Look-ups in named tables: a row name and a column name give one cell, copied from the table.

lig
fields: kegu, nuv
nav: [-3.114, 6.375]
dovo: [-1.110, 2.352]
mife: [-6.754, 4.291]
zud: [4.875, 0.236]
vigof: [6.400, 1.597]

What is the kegu of vigof in lig?
6.400
What is the nuv of mife in lig?
4.291
What is the kegu of zud in lig?
4.875
What is the nuv of zud in lig?
0.236
What is the nuv of nav in lig?
6.375
What is the nuv of vigof in lig?
1.597
What is the kegu of dovo in lig?
-1.110
What is the nuv of dovo in lig?
2.352
What is the kegu of mife in lig?
-6.754
What is the kegu of nav in lig?
-3.114

Table sifekod
fields: vuv, lupabag, lifut, pud, bosazol, fede, duvovi
nev: [43.16, -8.02, -1.64, 57.86, -11.65, 11.34, 47.43]
nosid: [-41.91, 3.71, 0.66, 14.39, 19.15, 13.23, -16.44]
met: [17.69, -14.00, -1.60, 25.98, 16.26, 8.78, 22.20]
zipebu: [32.11, 1.25, -2.97, -4.69, -37.04, -11.73, 10.06]
kuripo: [-83.07, -27.50, -26.33, 41.20, 33.59, 29.29, -24.10]
puvizam: [40.58, -0.90, 9.76, 60.42, 15.94, 17.37, 50.05]
ronato: [-75.65, -23.52, -29.18, 23.05, 7.40, 17.55, -29.22]
nekuda: [-35.34, -14.62, -10.15, 36.14, 22.98, 21.23, -4.27]
bev: [-18.91, 79.05, 44.54, -75.16, -33.79, -32.65, -38.83]
sanedo: [-40.60, 20.26, -5.05, -43.95, -43.73, -18.88, -41.44]
lelobuk: [8.76, 15.58, 17.63, 1.21, 18.38, 0.76, 8.38]
deged: [-26.51, 85.99, 55.06, -68.15, -2.37, -24.12, -38.79]
vosu: [58.38, 10.68, 25.47, 42.86, 31.66, 11.94, 52.01]

puvizam, lifut: 9.76
lelobuk, lupabag: 15.58
ronato, lupabag: -23.52
bev, vuv: -18.91
nosid, fede: 13.23
ronato, pud: 23.05
sanedo, fede: -18.88
met, lifut: -1.60

rop =
|  | rosedo | rirezir | betusef | rem | bipumi | temiro | vudotif | vebeb | ramis | fabareb |
|---|---|---|---|---|---|---|---|---|---|---|
| nileva | 7000 | 5543 | 6766 | 5186 | 2792 | 6750 | 7619 | 6518 | 5673 | 5464 |
| visule | 6847 | 5227 | 6496 | 5314 | 3685 | 6372 | 7288 | 6185 | 5491 | 5473 |
| nop | 4192 | 6754 | 4497 | 2714 | 6837 | 1361 | 3459 | 1889 | 2945 | 5413 |
| lel | 4906 | 7349 | 5297 | 4572 | 3635 | 6390 | 5045 | 6313 | 5457 | 5443 |
| zet | 4562 | 6180 | 4954 | 4513 | 6281 | 4893 | 4034 | 5000 | 4851 | 5440 |
| rezan | 5887 | 5538 | 5436 | 3373 | 6501 | 1619 | 5404 | 2085 | 2784 | 5431 |
| gufugo | 4970 | 5958 | 5355 | 5136 | 5063 | 5687 | 5062 | 5667 | 5481 | 5439 |
| zef | 3484 | 7662 | 4523 | 5395 | 5232 | 5749 | 3860 | 5739 | 5689 | 5428 |

What is the bipumi of visule in rop? 3685
What is the rirezir of lel in rop? 7349
What is the bipumi of lel in rop? 3635
What is the rosedo of zef in rop? 3484
What is the betusef of lel in rop? 5297
What is the vebeb of gufugo in rop? 5667
What is the rosedo of zet in rop? 4562
What is the rosedo of rezan in rop? 5887
What is the temiro of nileva in rop? 6750
What is the fabareb of visule in rop? 5473
What is the rirezir of zef in rop? 7662
What is the vebeb of rezan in rop? 2085
What is the ramis of zet in rop? 4851
What is the bipumi of zef in rop? 5232
What is the temiro of rezan in rop? 1619
What is the rem of zef in rop? 5395
Row with the largest rirezir: zef

pomup.tsv
	donazuk	zupuzo	paz	makarim	fepebe	vef	gilopug	refu	pepum	ror
zodi	108	94	119	91	219	99	170	163	109	133
noge	186	102	127	132	135	119	224	113	187	123
lebi	97	151	183	134	71	146	65	102	109	170
kibo	87	101	132	87	211	116	125	177	91	133
gemazit	138	92	111	103	207	92	205	146	135	129
tozuga	152	140	188	147	46	170	131	94	169	145
bopi	188	114	148	143	94	141	204	101	196	125
timutud	122	148	193	142	51	163	93	96	141	159
kegu	167	94	114	119	176	100	224	128	163	125
ratenib	176	127	171	148	62	161	171	94	190	133

What is the pepum of bopi in pomup? 196
What is the vef of kegu in pomup? 100
What is the gilopug of lebi in pomup? 65
What is the makarim of zodi in pomup? 91
What is the ror of kegu in pomup? 125
What is the ror of tozuga in pomup? 145
What is the paz of zodi in pomup? 119
What is the zupuzo of lebi in pomup? 151
What is the ror of timutud in pomup? 159
What is the donazuk of noge in pomup? 186
What is the pepum of noge in pomup? 187
What is the donazuk of zodi in pomup? 108
What is the zupuzo of tozuga in pomup? 140
What is the refu of kegu in pomup? 128
What is the donazuk of lebi in pomup? 97
What is the makarim of kegu in pomup? 119
What is the pepum of ratenib in pomup? 190
What is the paz of ratenib in pomup? 171
What is the zupuzo of ratenib in pomup? 127
What is the refu of noge in pomup? 113
Row with the largest donazuk: bopi

novis
|  | gev | nizaf | vur | nin |
|---|---|---|---|---|
| nadeben | 2.612 | 2.255 | 1.973 | 2.727 |
| vik | 1.949 | 3.394 | -6.979 | 3.103 |
| nuzana | 2.658 | 2.863 | -3.378 | 3.023 |
| zubaz | 4.060 | 1.846 | 7.532 | 2.634 |
| sak | 2.069 | 2.834 | 7.585 | 2.393 |
| mil | 3.302 | 2.842 | 6.168 | 2.755 |
| kaleb | 2.933 | 1.575 | 3.611 | 2.564 |
| dufa | 2.763 | 3.112 | 5.093 | 2.719 |
| kosur | 3.145 | 2.179 | -0.482 | 2.808 |
| guve | 3.389 | 2.584 | -4.495 | 3.165 |

nin of zubaz = 2.634
nizaf of sak = 2.834
nin of mil = 2.755
nin of guve = 3.165
nin of kaleb = 2.564
gev of nadeben = 2.612
nizaf of kosur = 2.179
gev of kosur = 3.145
gev of zubaz = 4.060
vur of nadeben = 1.973
nin of kosur = 2.808
nin of dufa = 2.719
nizaf of nadeben = 2.255
nizaf of guve = 2.584
gev of dufa = 2.763
gev of mil = 3.302
gev of guve = 3.389
gev of vik = 1.949
nizaf of dufa = 3.112
Which row has the largest vur? sak

votero.csv
,novoro,leda,dopatod,mil,lom,vap
pudon,79,188,139,163,103,155
degefaf,172,196,178,150,210,145
badunu,110,215,169,172,143,161
sibi,141,101,103,117,109,127
zavapi,115,209,185,175,132,166
noza,162,91,179,137,60,149

What is the mil of degefaf in votero?
150
What is the dopatod of pudon in votero?
139
What is the lom of badunu in votero?
143
What is the mil of pudon in votero?
163
What is the lom of noza in votero?
60
What is the mil of sibi in votero?
117
What is the lom of degefaf in votero?
210

das =
,bizuni,mokefu
vuv,40,27
bon,81,22
pov,12,93
ramalur,33,50
rapavam,66,46
lup,48,39
zokela,26,74
ril,21,53
ges,44,43
zeged,60,52
kep,47,35
befezo,14,9
bomot,7,60
sele,46,18

rapavam, mokefu: 46
ril, bizuni: 21
zokela, mokefu: 74
zeged, mokefu: 52
befezo, mokefu: 9
lup, mokefu: 39
kep, bizuni: 47
ramalur, mokefu: 50
bon, bizuni: 81
ramalur, bizuni: 33
sele, bizuni: 46
lup, bizuni: 48
vuv, mokefu: 27
kep, mokefu: 35
befezo, bizuni: 14
ges, bizuni: 44
bomot, bizuni: 7
zeged, bizuni: 60
zokela, bizuni: 26
Which row has the largest mokefu? pov

Table nunup
          zek   zar   giv  sokuveb   tov   naf  diful  bosufe
vonim       2  -668  -334     -494  -210  -263   -222    -343
tegaput  -166    59   245      290   -25  -932     91     506
tusogir   -68  -673  -426     -608  -235  -151   -280    -615
rud      -722    -9  -574       28  -547  -164   -461    -508
dap      -234  -302  -191     -406  -239  -326   -283    -232
kire     -817    -2  -711       26  -607   -71   -507    -693

bosufe of dap is -232
naf of tegaput is -932
giv of vonim is -334
zek of tegaput is -166
bosufe of tusogir is -615
sokuveb of dap is -406
sokuveb of tusogir is -608
bosufe of tegaput is 506
naf of dap is -326
diful of rud is -461
zar of vonim is -668
Row with the largest zek: vonim

